In the rows, 128 means zero.
One turn sends every row of this set to another row. A few are shown first. Where does it send the rows asked after them?
vov: [130 174 128 142 123 116 131 133 130 173 158  78 157 125 154 139 125 125
  82 112 136 113 166 130]
zurem: [128 130 118 145 131  98  95 103 110 137 165 104 138  93 123 155 121 139
 102 165 131 120 160 129]
Los: [125 118 143 128 135 100 116 115 141 146 133 133 149 129 113 150 123 121
 103  97 163 114 175 121]
danul: [141 131 103  94 122 121 121 129 130 136 167  91 137  94 144 127 178 124
  98 104 148 142 168 115]
nafe: [127 118 141 143 142  88 100 108 129 144 117 122 138 113 110 159 137 123
 110 108 149 116 172 121]
tugav: [134 123 126 120 110 104 131 133 116 116 136 104 138 123 127  95 118 114
 117 148 131 120 142 110]
sinet: [140 128 100 109 115 118 115 128 139 139 163  83 130  90 137 133 186 140
 100 104 137 142 162 114]
dof: [129 173 130 148 134 117 120 129 120 176 146  67 150 108 159 145 141 125
  89 122 130 115 168 124]
Gutu: [127 110 120 136  95 102 133 130 134 116 131 101 133 126 119 104 125 132
 119 143 131 123 135 110]
toti: [116  92 117 143  97 115 132 127 146 121 131  92 133 126 124 111 139 142
 119 140 138 127 142 103]
fof: [136 145 148 116 147 107 109 128 158 156 114 103 135 103 131 148 145 142
 110 145 132 114 179 128]
fegi: [146 133 100 117 106  89 113 121 126 133 163  99 126  95 118 125 176 131
 100  93 134 138 141 121]
fefog: [103 133 106 124 114 107 126 130 102 139 132 110 149 135 144 123 157 115
  93  82 143  93 157 144]
tozet: [116 119 113 128 124 122 115 110 133 145 185 115 153 116 133 154 112 145
  92 154 154 121 174 126]
Giva: [117 140 119 108 114 138 108 135 128 133 134  74 133  96 178 129 120 150
 104 119 123 138 158 132]
ter: [125 119 117 142 136 103 101  99 101 137 170 113 147 102 122 155 115 129
 100 149 144 118 167 124]
dep: [146 118 120 147 106 106 123 127 112 144 129 104 150 118 112 127 152 175
 102 134 174 124 152  98]
lomi: [118 145 125 174 127 103 118 110 111 170 144  73 145 114 139 159 142 124
  90  93 140 118 161 120]
kon: [141 126 100 120 105 102 112 123 136 136 161  86 122  90 124 132 185 140
 100 103 133 139 149 117]
Zutag: [119 147 119 168 119 102 127 114 122 167 158  85 153 130 138 152 129 124
  83  83 145 116 159 121]
mipi: [152 129 121 139 104 102 125 130 109 140 134 114 156 124 106 114 138 166
 100 129 174 122 148 101]
kizi: [123 161 123 152 114 111 134 129 128 169 161  90 158 132 141 143 121 124
  79  94 144 114 162 130]
nuzi: [118 136 116 102 109 139 119 135 127 131 149  90 141 111 175 122 102 140
 101 102 135 134 162 136]
bepi: [104 142 105 111 114 123 131 140 114 147 135 105 151 138 159 121 156 120
  91  92 143  96 164 148]
sesep: [149 138 104  94 117 112 122 130 119 135 176 101 141  99 139 121 169 114
  97  98 146 138 162 116]
Bef: [118 113 115 135 129 113 111 102 114 138 184 120 153 112 128 154 112 130
  97 143 158 120 174 124]
muvi: [157 137 126 116 122 121 124 139 100 144 137 107 162 115 127 113 141 155
 103 144 179 123 164  96]
lus: [127 136 119 133 124 108 100 112 131 145 166 101 138  95 128 149 122 153
 101 174 126 118 165 132]
Nem: [110  89 120 137 113 130 133 124 134 121 131  87 135 119 142 122 148 131
 121 146 149 132 158  94]
pur: [106 137 107 137 117 104 112 125 105 145 111  87 134 114 145 133 177 133
 102 105 122  96 153 144]
rido: [111 117 113 134 106 109 105 111 103 120 138  98 132 111 145 133 106 133
 105  72 134 135 144 130]
dabe: [106 145 109 125 119 121 117 136 120 152 114  80 137 116 159 133 180 136
  98 115 123  95 160 146]
ziz: [112 130 119 131 116 123  97 120 116 126 121  70 124  88 167 139 129 149
 112 112 117 138 151 131]
buf: [121 128 115 128 118 122 112 117 140 147 178 105 146 106 136 149 118 154
  94 168 141 118 170 131]
boduv: [114 121 119 142 109 110  96 112 102 121 124  83 126  95 150 141 122 143
 111  91 124 136 143 128]
Vedad: [125 156 131 162 135 111 114 119 113 172 139  63 146 105 152 156 147 125
  91 114 132 118 166 121]
baza: [113 126 114 115 103 124 119 122 116 124 149 103 142 121 158 125  95 131
  96  81 142 132 151 134]
kenu: [146 117 125 139 115 119 118 128 111 145 124  94 154 111 121 129 160 171
 105 142 177 126 164  92]
Guv: [151 136 100 103 111  97 118 125 118 131 173 105 135 102 122 118 165 117
  99  89 140 133 149 122]
Kop: [135 131 144 136 146  93 101 115 135 151 107 107 130  98 117 157 146 136
 114 133 136 117 174 122]
fozag: [105 145 107 110 114 128 127 142 125 151 128  90 146 126 165 123 169 134
  94 110 132  97 169 147]
Menaz: [128 132 140 109 133 115 126 127 159 151 140 132 153 135 125 144 120 131
  97 112 159 116 182 128]
kam: [134 146 144 104 136 117 120 137 165 156 131 119 146 122 134 142 130 142
 102 135 144 117 187 131]
Fusiv: [106 130 104 137 116  96 116 124 100 141 119  99 140 124 137 130 166 122
 100  86 133  95 148 145]
Dosaf: [160 138 125 121 111 110 127 137 103 140 138 112 160 123 113 111 132 157
  98 136 178 121 155 101]
bugob: [131 116 130 114 125 117 131 131 107 117 135 100 143 118 143 100 125 106
 120 152 143 124 154 101]
Niti: [150 130 126 125 125 126 120 135 106 145 130  96 160 110 135 122 155 164
 106 147 180 124 170  92]
gipo: [118  98 125 123 126 131 132 127 116 120 133  89 143 115 149 112 143 112
 124 150 151 131 166  95]

kenu moves to Niti
Vedad moves to dof
Now find these:
Guv moves to fegi
fefog moves to Fusiv
ter moves to zurem
gipo moves to bugob
kam moves to Menaz
rido moves to boduv

One turn sends every row of this set to another row. A few are shown first. Where does it send the rows asked after them?
kabuz: [119 117 110  99 132 122 122 142 148 128 134 121 184 153 124 129 161 124
 114 125 145 127 131 112 163  94  92 136 101 120 146 152 132 151 103 100
 145 123 112 128 124]
butup: [133 137 171 118 127 129 148 138 115 131 147 139 136 102 110 153 123 118
 114 107 137 132 126 128 141 131 101 124  71 132  96 111 129 147 134 154
 138 128 139 106 123]
lepa: [125 125 150 113 118 117 130 135 130 126 103 133 164 162 150 173 156 100
 123 151 167 132 135 124 131 133 125 135 103 132  92 141 131 165 112 127
 128 126 130 110 118]
Kapeg: [122  97 115  99 113 140 129 113 115 121 127 132 173 113 141 145 137 130
 105 116 143 152 117 116 157  88 104 153 126 113 147 131 117 138 123 116
 149 126 130 111 123]
Gini: [129 156 180 128 132 118 132 127 119 154 139 135 137 123 127 171 150 117
 111 130 159 123 135 149 166 121  93 127  78 117  98 132 131 146 118 134
 141 113 130 119 137]
seb: [133 129 132 111 136 109 127 117 113 117 155 128 169 103 122 102 178  97
 129 112 153 157 136 139 145  90 112 108 122 134 124 148 118 152 148 130
 146 131 170 146 109]
Zofe: [140 111 132 123 129 114 124 143 149 130 155 113 109 134  87  99 108 127
 121 131 152 125 105 132 128 132 108 109 144 142 108 155 131 140 133 114
 133 116 119 129 118]
Gif: [107 147 119 131 120 115 136 118 103 121 136 141 170 112 124 110 174 102
 117 107 171 158 130 135 152  88 104 122 138 125 127 148 125 145 136 124
 145 122 169 139 119]
Fireg: [138 122 118 123 146 113 171 134 111 108 150 128 125 118 107 144  97 113
 120 157 153 120 133 133 162 118 127  98 139 141 138 130 116 144 147 129
 156 136 119 138 113]
ruve: [133 153 127 135 128 120 160 132 114 131 127 130 128 149 113 142 112 134
 116 172 162 119 130 150 170 125 124 122 145 136 150 134 120 143 134 113
 156 120 124 151 123]
Vara: [124 155 153 142 128 122 122 136 146 153 144 143 158 109  95 170 141 123
 115 121 142 137 114 128 139 140 104 102  78 127  95 123 140 154 120 142
 135 119 139 137 139]
Kibam: [131 113 119  96 128 125 111 126 150 129 144 128 190 115 119 139 145 128
 128 120 101 165 127 125 142 102 114 127 115 133 148 148 114 160 135 120
 163 132 118 134 108]
Rade: [125 145 123 122 131 120 130 135 123 128 144 129 175 130 110  83 183 110
 132 112 161 142 132 124 142  99 102 119 117 137 129 138 130 147 138 120
 138 126 176 148 117]
pedi: [131 103 149 118 131 109 122 121 120 131 156 129 104 129 112 115 100 123
 125 135 155 135 121 156 144 121 113 121 150 140 107 175 118 145 138 119
 155 119 114 128 118]
Bolik: [123 114 125 142 123 121 118 122 134 144 142 134 108 138 105 124 118 132
 115 135 168 136 103 146 145 132 100 111 162 137 113 161 129 133 120 102
 149  99 122 130 129]
ladu: [126 128 134 120 119 132 114 138 139 139 114 130 168 143 135 171 163 112
 137 134 144 149 132 119 122 162 131 113 103 151 102 142 148 159 132 137
 138 150 124 115 122]
dolu: [152 127 110 131 140 128 144 133 133 134 149 120 135 128  96 137 117 137
 125 169 159 115 119 131 156 139 134  92 130 142 147 126 136 141 142 119
 145 139 133 164 129]
Fulum: [132 109 145 117 128 128 131 133 124 128 118 129 163 135 148 175 144 103
 141 134 149 145 133 106 125 133 123 126 119 135  88 115 125 147 143 141
 132 142 131  87 115]

lepa moves to ladu
kabuz moves to Kibam
dolu moves to Fireg
Now find these:
butup moves to Gini
Zofe moves to pedi
Rade moves to seb

One turn sends every row of this set to another row. A few are shown first. Where does it send the rows asked after them?
lol: [139 159 108 116 125  86 113 108 140 144 149 120 157 129 140  87  71 143
 113 111 129 147 165 106 108 145 158 146 133 119  82 110 137 137 154 134
 100  83 122 115 112 124 132  64]
Kez: [142 118  95 125  94 104 143 112 136 168 143 133 163 146 171  99 140 120
 119  94 123 130 158 126  94 108 133 126 132 108 141 160 113 143 133 149
 118 123 106 102 112 114 116 104]
lubom: [159 143 112 137 121  87 111  76 157 167 143 137 130 133 158 100  74  92
 115 109 130 121 146 135 100  79 143 150 119 180  83 115 132 131 162 124
 109  91  91  83 114 120 144 114]
fedeb: [139 134 104 139 136  83 111 128 131 176 123 164 103 113 144 116 112 115
 108 122 121 105 129 128 100  60 127 167 119 125  95 127 114 138 120 116
  85 104 120 114 119 130 136  89]
teti: [149 145 120 133 115 121 152 149 147 121 145 132 113 115 156  96 109  98
 138 138 143 117 115 104  94 113 136 149 132 127 124 141 146 111 131 139
  95  97  94 133 108 144 123  96]
Fise: [158 144 131 121 101 129 133 146 135 125 147 143 113 100 162  97 100  99
 130 140 138 119 124  96  84  89 139 132 130 126 130 143 131 118 146 128
 101  94 104 143 100 140 129 108]
zizad: [121 111 110 119 102 114 135 107 127 162 148 130 153 136 167 115 142 112
 129  98 103 131 159 123  97 112 135 124 139 101 118 159 114 136 132 152
 110 125 106 101 103 154 118  99]
sako: [164 142 109 151 124  90 122  84 145 170 138 126 131 145 165  88  70  88
 114 104 124 123 157 133 113  79 142 159 111 171  92 122 130 141 137 134
 131 106  95  98 122 120 144 110]
saze: [159 144 107 137 116  85 120 101 169 179 149 125 134 138 156  96  70  91
 132 119 131 117 150 151 109 100 132 155 138 173  71 112 122 125 149 123
 116 100  81  92 119 124 137 102]
roge: [134 117 102 124  90 115 142 105 135 163 160 137 163 140 163  99 144 103
 123  91 115 134 155 119  97 104 142 125 132 117 119 175 113 138 129 151
  91 120 113 101 110 130 124 118]
deki: [152 162 103 105 111  88 101 108 130 137 140 128 156 131 134  86  66 143
 121 103 127 132 162  98  95 126 152 144 137 112  72 117 127 152 166 128
 101  83 105 120 104 116 120  73]
Filuv: [158 140 118 140 121  79 130  77 143 184 135 136 136 135 157 112  75  83
 126 101 125 127 154 143 117  89 136 152 139 170  72 123 133 138 156 128
 121 104  85  97 110 139 148 101]
torag: [141 144 124 120 122 103 108 152 130 170 144 169 135 116 153 115  83 130
 114 114 151 101 136 129 111  98 143 172 137  96  92 151 107 143 131 113
  99  83  95 133 129 125 164  95]
vuk: [139 165 118 104 121  70  93 119 135 135 142 137 157 140 145  80  70 142
 112 105 128 158 165 104  97 123 158 136 140 123  83 122 118 149 159 139
  98  92 103 113 108 119 126  66]
fupak: [146 142 126 126 114 122 145 140 124 126 137 145 109  97 158 110 114  92
 137 133 129 109 124 111  94 100 146 132 128 131 126 138 144 119 148 135
 110  93  79 137 106 156 132 102]
konaz: [162 169 125 111 119  84 106 125 135 147 122 139 149 115 145  78  78 145
 121 103 132 147 174 107 105 133 155 125 125 111  92 116 119 159 149 135
 108  83 100 108 114 111 128  70]
gelor: [165 155 132 133 102 120 143 136 132 132 145 141 110  96 179  98 115  96
 115 145 142 119 137 107  99  91 152 144 117 131 140 130 139 134 132 123
  99  92  94 140 102 139 133  94]
nam: [158 141 119 140 119 103 113  76 151 172 152 140 138 142 162 107  67  90
 122 115 132 127 145 155 110  88 139 153 129 166  65 125 123 141 145 127
 110  95  83  98 105 123 148 111]
vufer: [140 165 118 115 121  82 114 113 127 151 124 133 156 119 148  89  74 148
 124  95 126 146 151 102  97 125 158 139 138 118  73 109 130 143 167 136
 117  84 101 121  98 135 129  57]
Bozu: [142 159 129 104 116  68  99 115 132 140 131 134 165 137 140  79  67 145
 119 107 123 137 164 111 109 134 149 144 130 109  80 121 117 154 164 131
 111  88  99 120 111 116 132  83]
der: [129 119 104 128  95 100 144 104 121 161 147 132 159 150 159  98 150 108
 127 100 105 132 142 129 105 108 133 135 126 111 129 156 113 134 127 145
  96 124 112 112  96 128 119 127]
noz: [126 118  80 124 121 107 113 119 119 204 133 137 160 117 137 106 103  98
  99 110 122  92 138 111 111  94 140 178 112 120  97 142 108 152 137 122
  97  93 110 113 107 115 137 100]
poz: [125 137  95 129 128  75 104 141  96 166 125 159 149 130 141 117 106 115
 120  98 151 137 122 114 113 120 141 169 121 101 112 136 106 142 131 142
  89  97 100  97 124 119 139 105]
lizuf: [166 142 125 130 107 124 129 137 126 114 141 144 116 107 155 112 114  82
 137 142 143 123 113 107  88  97 140 139 128 121 121 140 142 121 144 130
  89  90  89 129 102 135 122 105]
Ful: [157 142 126 144 123  88 113  80 154 175 136 131 140 137 153  89  78  94
 115 120 112 114 144 143 114  86 143 160 112 169  72 119 133 140 153 113
 114  91  90  96 106 122 149 111]
vulin: [159 140 137 131 102 111 136 144 132 117 132 147 107 105 167 100 122 105
 132 141 132 116 122 109  93  99 132 138 127 112 126 135 135 122 142 117
  94  97 101 141  94 142 135 112]
miruz: [124 122 102 123  91 116 136  94 129 157 156 135 143 148 162 112 137 125
 129 102 110 130 148 128  87 101 133 132 133 112 118 161 107 144 126 152
  89 133 115 105 105 135 105 110]
Vek: [137 116 104 127  92 117 136 112 139 172 160 121 149 128 160 115 146 115
 143 111 108 137 156 128 102 117 135 126 136 115 118 152 106 126 125 143
  93 128 126  99 121 135 114 105]

Ful moves to vulin
noz moves to fedeb
Kez moves to sako
Now find these:
deki moves to miruz
Fise moves to vuk
fupak moves to vufer
saze moves to teti

One turn sends every row of this set to another row. A few are shown first. Where does it send the rows asked after them?
rares: [134 116 141 136 150 118 149 118 111 113 181 127 122 124 100 134 116 106]
Mifon: [123 123 126 123 142 100 123 117 136 116 128 126 164 133 125 140 149  85]
sebul: [120 156 130 182 139 109 143 115 147 132 134 139 128 118  98 103 147 107]
Bila: [136 156 128 168 123 123 119 145 155 156 142 124 122 107 106 126 156 132]
sigaf: [110 146 128 156 164 115 150 135 111 150 135 151 144 136 138 138 113 132]
nomik: [131 114 128 118 143 103 126 131 127 122 127 118 162 140 127 130 143  89]
piga: [126 124 143 136 133 125 143 100 138  98 174 140 139 118  88 139 117 115]
sumet: [126 144 131 139 112 123 121 152 150 153 140 115 135 114 123 128 131 161]
Tobid: [134 119 129 122 140 113 123 128 136 120 123 127 170 137 113 131 150  86]
tabof: [145 117 144 131 142 145 146 127 122 115 170 145 150 128  85 134 111 113]
gug: [118 161 125 160 134 124 119 142 159 150 149 139 133 117 127 150 145 150]
Sim: [122 158 124 155 140 123 123 146 138 162 145 139 134 113 134 154 138 146]
Kezi: [106 126 137 129 140 118 146 100 123  92 141 127 139 118 113 126 103 113]
momav: [119 133 140 139 113 123 146 139 142 130 123 125 156 136 107  93 111 150]
minev: [136 120 137 140 151 129 152 126 106 111 140 116 128 125  97 105 115  92]
demar: [127 134 133 141 156 149 148 112 122 109 133 153 158 122  95 133 112  98]
zed: [124 145 128 148 124 117 121 156 148 151 151 112 122 122 131 132 136 157]
beraf: [139 152 129 162 127 134 120 161 156 156 144 126 128 121 109 127 151 142]

rares moves to tabof
Kezi moves to minev
Now find these:
sebul moves to sigaf
Bila moves to Sim
gug moves to zed
nomik moves to Tobid

